In the rows, 128 means zero.
Each path below is one point turned by a fixed rotation once a step. After each direction that follows a path, write how fast that rotation turns it, in degrees per step (0 if it stays still).
Each turn is a multiple of 5 degrees from 10 to 175, or 0.
Each row of a path follows its step; steps can be skipped.

step 2: [129 120 122 116 133 125 126 122 133 132 118 124 128 137 138 127 123 136
 136 126 127 125 137 127 123 132 130 129 122 120 131 125 122 134 125 126
 133 127 131 124 124 121 133 122 125 126 121 133 127 124 127 132 137 116
 129 129 131 126 133 136 123 128 119 133 122 133 132 138 123 129 118 126
 121 136 132 118 127 125 119 136 134 122 124 139 124 126]
step 5: [124 127 124 123 126 130 130 117 128 135 134 128 117 123 137 119 126 131
 137 129 122 122 132 122 136 127 134 132 125 139 134 128 116 137 119 123
 134 137 138 131 126 118 128 123 133 120 120 128 121 130 125 134 130 128
 128 126 134 129 129 128 128 138 123 124 122 123 132 134 128 121 128 126
 123 132 133 129 134 118 121 127 134 126 122 124 137 131]
step 12: [126 130 120 126 128 126 119 109 141 129 124 132 127 139 123 128 133 134
 137 136 121 118 124 126 126 129 131 120 127 134 126 131 134 130 126 135
 126 132 129 121 124 132 127 130 121 123 125 121 121 123 114 122 129 134
 127 130 119 136 129 137 122 129 121 135 127 125 127 133 126 124 132 128
 133 131 139 131 121 121 126 130 130 119 128 130 127 133]
step 16: [116 132 120 129 128 134 122 117 125 132 130 130 124 130 127 132 111 133
 130 130 124 121 128 117 139 126 125 133 125 128 132 126 131 132 132 134
 130 133 135 135 134 114 126 128 119 134 122 137 133 129 128 139 127 129
 130 137 130 130 129 133 123 133 118 125 120 130 137 139 123 128 132 126
 126 129 128 126 133 133 132 130 128 133 119 133 134 135]
step 22: [121 127 127 130 129 124 125 114 127 126 126 124 124 140 128 130 131 132
 122 140 131 135 119 114 128 120 131 126 133 121 128 137 117 118 119 127
 129 136 137 128 132 129 124 129 122 134 126 133 130 130 131 123 126 125
 135 128 130 138 131 137 119 124 121 136 122 131 122 130 131 130 134 137
 123 135 131 126 131 124 133 126 133 130 124 127 131 117]
step 23: [128 125 113 119 124 128 129 121 140 133 129 129 122 130 139 126 129 130
 125 132 129 115 120 118 130 130 135 125 121 140 130 124 135 124 122 125
 132 132 132 120 133 138 129 128 125 122 128 123 129 123 125 135 123 134
 132 122 117 125 128 129 127 128 123 129 123 124 138 132 130 132 127 134
 118 134 133 119 121 137 123 135 129 126 127 132 125 128]
step 24: [125 130 119 125 121 128 136 120 131 129 117 123 127 127 132 121 133 123
 136 132 124 129 129 121 128 133 130 137 131 130 125 141 129 128 128 126
 138 125 128 126 117 134 122 127 135 135 117 133 130 139 128 127 125 134
 128 127 125 140 120 138 139 124 123 122 124 131 124 135 134 116 132 130
 127 138 133 135 125 132 136 123 129 124 126 131 129 126]
step 33: [126 136 124 126 132 125 128 118 129 124 131 124 124 139 129 116 129 120
 129 125 132 129 125 112 128 134 130 127 130 126 125 134 123 126 123 126
 138 131 134 131 118 121 121 125 132 125 122 128 120 124 128 126 127 122
 126 127 128 137 130 131 127 123 127 136 124 129 126 132 128 133 126 130
 124 132 134 116 110 126 122 126 140 119 122 136 138 126]
Directions:
[127 129 129 128 126 131 128 130 128 126 127 129 126 127 128 129 127 128
 130 128 126 128 129 128 129 126 130 130 128 128 129 130 128 129 129 127
 129 128 127 128 128 127 129 127 126 128 128 130 130 129 128 130 129 128
 128 126 128 127 127 129 129 128 129 129 130 126 128 128 130 128 127 128
 126 130 129 128 129 128 128 127 128 127 127 129 126 128]
135
[127 128 126 128 128 128 128 128 125 129 127 128 129 129 128 126 128 128
 128 127 127 129 126 126 130 128 129 127 130 129 127 129 127 131 128 127
 127 129 128 128 126 128 125 126 127 128 129 129 128 128 127 129 128 128
 129 129 127 128 128 127 130 127 130 126 129 128 131 128 129 129 130 126
 127 126 129 127 128 130 129 127 127 129 128 129 129 127]
40
[128 129 126 129 128 127 126 129 130 127 127 129 128 127 128 129 129 129
 126 126 129 128 128 128 127 129 128 127 128 127 127 129 128 127 128 125
 129 126 129 126 127 129 128 125 128 127 129 127 128 129 127 127 126 126
 129 128 127 127 128 130 130 127 127 129 130 128 129 128 128 127 126 128
 127 130 128 127 125 128 130 129 128 128 129 129 128 128]
70

step 4: [121 128 128 122 120 124 139 125 124 115 133 129 126 127 135 124 133 123
 133 137 126 128 131 126 119 117 134 125 130 122 119 133 124 130 133 123
 124 134 128 133 128 134 131 127 125 124 127 133 130 130 129 129 138 135
 121 130 129 126 117 127 131 131 133 114 127 124 135 130 131 130 131 127
 123 130 128 136 128 127 133 126 129 117 125 132 137 124]
step 10: [125 131 126 125 120 124 132 129 128 124 124 122 128 139 135 116 124 127
 129 125 123 129 125 128 123 120 130 120 130 133 130 132 128 136 130 124
 132 131 136 134 126 137 125 120 135 121 131 129 120 130 132 137 124 140
 122 123 134 128 115 123 133 125 129 126 128 129 131 120 133 129 134 130
 132 120 124 129 127 121 128 122 131 121 133 125 123 133]
step 13: [120 124 124 123 132 120 134 123 125 117 128 122 128 130 132 117 131 131
 135 124 134 129 131 133 122 129 129 122 132 130 127 131 128 136 125 115
 129 133 132 126 135 128 124 132 128 133 144 120 122 117 122 131 125 130
 121 131 138 131 125 125 130 127 123 121 123 124 128 130 130 123 122 124
 126 122 130 136 130 128 131 132 124 128 134 119 132 126]
step 14: [120 133 125 122 129 128 135 130 119 128 126 129 130 131 136 134 124 123
 125 138 123 128 120 129 125 124 133 133 128 127 120 133 126 132 134 112
 140 135 130 136 124 132 135 132 128 138 124 130 130 116 127 128 134 137
 121 127 127 126 123 129 136 129 132 125 130 129 123 125 132 130 125 118
 131 122 129 133 136 122 125 132 131 134 124 129 126 128]
step 15: [127 135 130 123 121 133 137 135 128 125 127 125 121 129 129 127 121 129
 132 132 128 126 126 130 130 124 141 126 132 124 127 123 123 130 125 123
 127 133 131 135 127 141 118 116 134 124 129 130 128 121 120 129 135 131
 131 117 130 129 126 120 134 132 127 129 120 129 129 129 112 127 138 123
 134 131 136 130 124 123 124 125 134 129 129 126 133 128]
step 19: [121 122 127 121 124 124 137 128 128 123 133 125 117 136 130 124 129 131
 136 119 128 128 124 129 121 120 129 129 132 117 129 126 129 126 130 119
 126 136 129 136 125 135 134 125 131 130 126 117 136 113 128 135 124 131
 128 132 129 123 120 124 142 122 132 133 130 123 123 131 132 131 125 128
 123 131 126 133 127 131 130 125 124 128 126 130 132 127]
step 27: [130 132 129 119 121 127 131 127 132 120 129 127 117 136 133 122 123 121
 132 130 125 131 126 131 128 123 125 119 137 124 134 127 134 132 128 126
 121 130 132 126 128 124 129 123 131 128 125 121 136 119 123 136 122 129
 123 130 125 130 126 128 141 125 142 118 131 132 131 125 122 122 133 117
 135 132 128 130 134 129 119 129 133 131 129 125 124 133]
step 33: [124 132 136 119 119 128 125 121 125 122 128 127 119 133 127 132 129 127
 127 122 134 119 127 127 133 123 135 125 136 127 121 136 134 128 134 127
 128 134 128 130 138 126 126 132 131 130 133 127 136 120 119 136 132 127
 119 126 131 134 116 129 126 135 134 123 116 129 139 129 121 123 130 125
 134 127 127 127 131 121 131 126 124 127 137 128 130 125]
Directions:
[129 126 127 129 130 129 128 129 129 127 127 129 127 127 128 125 128 126
 128 126 128 128 128 128 127 129 126 127 129 129 127 128 128 129 128 128
 128 128 127 126 128 129 127 128 129 126 130 127 126 127 127 130 129 127
 130 126 128 130 127 127 128 127 129 129 129 129 127 128 129 127 128 128
 127 125 128 128 129 128 129 128 128 130 124 129 128 128]
135
[127 128 128 127 129 127 129 128 126 127 128 128 128 127 128 128 126 130
 127 129 130 126 128 127 129 130 130 127 128 128 125 126 129 129 127 130
 130 127 128 128 128 127 127 129 130 127 127 127 128 128 129 128 128 127
 128 124 127 127 128 127 128 128 128 130 128 128 129 129 127 129 128 128
 132 126 127 127 129 128 128 126 129 128 128 130 126 126]
45
[127 130 128 127 128 127 126 128 128 128 129 127 128 127 127 128 130 128
 129 126 126 128 128 125 129 128 130 127 129 127 128 127 127 125 128 130
 126 129 127 129 129 128 130 129 128 126 128 128 130 127 130 128 127 128
 130 128 128 129 127 126 128 129 129 128 127 127 126 129 127 126 128 127
 126 129 130 129 129 129 130 127 130 130 127 128 127 127]
100

step 2: [129 135 122 122 114 130 139 133 122 132 131 139 122 130 126 128 125 136
 119 128 129 120 127 128 134 122 134 122 128 127 131 125 129 128 131 137
 127 125 137 128 128 138 125 131 119 139 133 133 130 125 132 135 132 119
 122 132 131 123 126 127 126 128 127 134 125 133 115 129 127 130 133 130
 136 127 127 124 128 125 132 137 128 132 130 126 131 125]
step 5: [133 131 131 127 124 125 140 138 130 130 126 129 127 136 126 133 120 140
 125 127 130 131 132 130 130 131 134 130 121 132 117 136 126 122 128 132
 126 126 137 126 127 128 126 127 124 131 129 122 128 126 141 131 130 119
 129 133 132 125 136 125 122 122 134 126 125 135 131 128 128 134 136 132
 123 131 121 119 120 124 126 128 125 133 138 136 133 121]
step 6: [141 126 127 128 120 132 121 132 124 122 133 124 127 130 130 126 124 133
 131 120 125 127 133 124 124 121 129 128 132 130 129 125 121 115 126 122
 116 124 123 130 119 129 127 122 124 125 127 132 136 125 121 128 123 115
 135 119 131 125 128 119 130 132 126 120 125 137 124 124 133 134 127 124
 132 137 133 125 127 132 124 129 130 126 123 130 133 126]
step 11: [128 125 119 131 124 122 127 125 134 122 134 130 134 122 139 132 127 132
 127 126 127 129 120 138 136 119 122 126 122 135 126 131 121 127 132 128
 130 123 127 129 123 130 133 130 131 129 137 136 132 129 117 137 128 135
 125 134 133 124 128 119 131 127 128 128 127 132 129 128 137 138 134 133
 129 129 130 122 125 123 129 138 127 130 119 133 135 119]
step 15: [131 129 127 127 128 129 128 138 132 123 139 134 122 135 115 132 122 126
 118 131 137 127 132 136 135 128 117 132 125 132 131 127 133 130 125 135
 129 129 133 136 124 130 130 122 127 122 121 131 129 123 125 126 129 124
 124 129 137 130 133 128 136 134 128 124 121 129 125 133 131 130 131 120
 123 132 136 131 126 135 119 135 134 128 136 126 135 123]
step 16: [127 129 131 134 135 126 132 124 121 119 128 131 135 141 126 129 129 134
 130 119 124 124 130 124 131 126 129 122 126 134 124 134 129 120 126 129
 122 124 127 134 123 137 132 129 131 132 122 127 119 120 128 130 119 128
 116 127 134 127 134 122 125 122 132 135 130 136 123 138 130 129 132 123
 128 135 115 128 124 129 130 136 122 128 125 135 131 122]
step 26: [124 134 130 130 122 128 122 139 134 124 129 130 130 128 134 132 128 134
 127 128 120 134 126 133 135 121 121 126 122 140 125 128 124 120 135 136
 126 125 131 128 126 129 132 130 131 126 125 128 130 117 120 134 134 127
 126 125 123 126 131 125 124 123 129 124 131 127 127 126 136 128 130 123
 122 127 132 127 117 136 118 128 129 134 143 138 137 126]
step 28: [124 130 125 127 129 137 138 128 134 130 122 129 127 134 126 129 129 135
 125 120 124 126 121 132 133 121 125 126 129 134 122 131 124 125 134 127
 126 130 133 130 114 130 142 125 124 128 121 130 122 134 131 122 126 124
 116 125 130 120 128 123 129 128 126 118 126 126 124 128 122 123 124 131
 126 139 121 134 125 125 127 136 121 133 130 132 139 121]
Directions:
[126 130 127 128 127 127 127 129 128 130 128 127 127 129 127 127 127 129
 124 130 129 127 129 129 128 128 126 130 129 129 129 128 128 128 128 129
 128 131 128 128 127 126 127 128 128 128 127 128 130 128 128 127 129 129
 126 127 128 127 127 129 127 127 127 128 127 127 125 127 127 127 129 127
 129 129 125 129 128 128 126 128 129 130 129 129 127 130]
135
[129 128 130 128 129 127 126 126 128 127 129 129 127 126 130 127 129 127
 127 128 129 125 128 128 127 127 127 128 129 128 128 129 128 128 127 128
 127 128 127 129 129 127 128 126 127 127 131 128 130 127 127 129 127 128
 127 129 130 130 127 128 127 130 129 129 128 129 127 128 126 129 129 128
 130 128 129 129 126 128 127 130 126 127 126 127 127 128]
155
[125 129 127 125 129 128 130 128 128 128 126 126 129 128 130 128 127 129
 129 127 129 127 130 128 128 127 131 128 128 130 128 128 127 131 128 129
 130 128 129 129 128 130 128 128 128 126 129 127 129 127 129 129 128 128
 127 130 128 127 127 127 128 127 128 126 130 127 128 129 126 129 129 129
 130 129 126 128 127 127 129 130 127 127 127 128 128 127]
125

step 5: [128 118 129 133 138 127 133 129 118 131 123 122 125 134 134 129 139 128
 134 122 130 121 129 123 128 125 123 126 124 122 122 129 129 126 127 125
 121 129 125 123 128 127 128 122 126 142 124 137 126 121 133 119 137 126
 138 126 129 114 133 128 130 119 128 134 128 126 128 130 130 130 135 134
 133 134 125 138 124 134 131 140 128 138 137 132 128 132]
step 7: [129 124 130 123 134 129 131 128 131 122 121 123 125 125 138 123 127 123
 126 117 128 130 122 129 132 125 124 132 115 132 117 131 119 126 132 119
 123 119 134 140 141 132 123 126 126 129 122 140 124 129 131 125 132 117
 137 128 129 125 120 126 127 127 129 134 127 129 124 130 126 138 134 132
 133 122 132 129 129 136 132 130 130 133 137 124 122 129]
step 9: [129 122 135 130 134 129 123 124 126 115 129 129 131 122 134 130 127 128
 128 130 124 126 120 131 121 122 123 122 126 117 129 122 127 126 133 118
 121 123 136 137 136 135 121 124 135 120 136 136 123 121 130 133 127 121
 139 126 124 124 127 128 129 121 120 126 136 138 132 126 120 132 132 129
 130 127 135 127 129 127 130 127 125 136 116 124 134 131]
step 11: [128 121 141 139 135 123 125 129 124 125 136 132 132 131 136 133 128 132
 136 126 130 127 126 131 131 118 125 128 134 128 125 132 118 130 129 122
 123 127 131 127 126 135 129 122 129 133 125 128 133 119 122 133 131 127
 139 126 135 116 127 123 123 121 122 129 133 128 134 131 126 126 139 124
 125 135 133 143 122 122 127 136 123 131 124 133 129 122]
step 16: [120 121 134 137 129 124 124 132 129 125 124 130 136 125 128 119 127 133
 128 120 125 127 128 129 129 121 118 134 130 131 121 135 134 124 132 126
 127 127 127 135 130 125 123 119 138 138 125 129 132 128 123 124 128 131
 137 128 118 123 127 127 126 122 120 131 124 131 127 131 128 125 123 135
 119 131 131 150 124 123 139 129 128 124 133 133 130 124]
step 22: [122 126 133 126 137 133 134 116 129 128 125 136 133 125 139 124 129 131
 119 124 127 131 118 131 124 120 118 126 128 121 126 132 129 116 142 128
 127 126 126 128 126 129 121 122 135 138 135 125 130 119 127 128 125 134
 137 133 126 127 125 123 126 129 128 125 131 137 129 118 127 123 127 127
 123 130 121 133 124 124 129 132 122 132 134 137 136 119]
step 31: [122 127 127 120 128 131 131 123 123 123 133 125 134 122 127 122 127 128
 126 120 127 124 129 126 124 122 128 118 128 130 125 123 128 131 127 119
 133 128 124 121 119 122 125 122 123 130 116 145 122 119 129 126 122 122
 133 127 130 127 124 115 131 126 129 128 126 135 138 118 124 129 128 130
 127 140 134 130 125 134 127 118 131 136 139 134 127 129]
step 33: [124 125 131 128 130 131 137 128 128 122 124 134 126 125 122 129 132 124
 118 125 129 132 115 130 125 116 127 130 123 122 123 125 124 120 117 127
 136 125 127 126 134 134 118 118 139 132 120 136 120 127 124 127 132 131
 129 126 129 132 133 119 136 129 121 135 126 122 130 115 127 131 131 123
 133 144 129 130 127 128 133 130 130 132 135 131 127 124]
Directions:
[129 129 128 128 129 126 127 128 130 129 127 129 129 128 127 126 125 127
 129 129 128 130 128 129 129 127 130 127 127 127 127 128 128 129 126 128
 127 128 130 130 128 129 128 128 128 125 127 127 127 125 126 128 129 129
 128 129 124 129 128 130 127 127 128 126 129 128 128 129 129 129 131 130
 127 127 128 129 127 128 129 127 129 128 126 128 128 129]
40
[128 127 127 130 128 130 127 127 128 128 129 129 130 131 130 127 129 128
 130 130 128 128 129 129 129 128 129 129 127 129 127 127 130 127 127 126
 129 126 129 129 130 128 128 128 127 128 130 129 128 127 131 127 130 127
 129 125 128 127 127 128 128 127 126 129 127 127 128 128 127 128 129 126
 129 127 128 128 128 129 129 127 129 126 127 129 127 127]
10
[127 128 129 127 129 127 126 127 129 129 129 128 126 127 128 127 127 127
 129 128 128 127 130 130 128 130 128 128 130 128 128 129 127 127 129 128
 126 128 128 128 131 131 128 129 128 130 128 129 130 130 128 128 126 128
 129 127 129 128 128 131 128 126 127 127 127 129 129 128 127 127 127 127
 130 128 129 129 128 127 129 130 127 127 127 130 127 131]
10
[130 130 129 128 129 128 130 130 129 127 126 129 128 131 129 129 129 127
 129 127 127 127 128 128 129 128 128 127 129 127 127 126 129 129 128 129
 128 131 129 126 128 127 129 128 127 128 130 130 129 127 128 127 128 128
 129 128 126 128 128 128 128 128 128 126 129 129 129 127 125 126 127 129
 129 127 128 129 131 126 128 127 127 128 128 129 127 127]
110
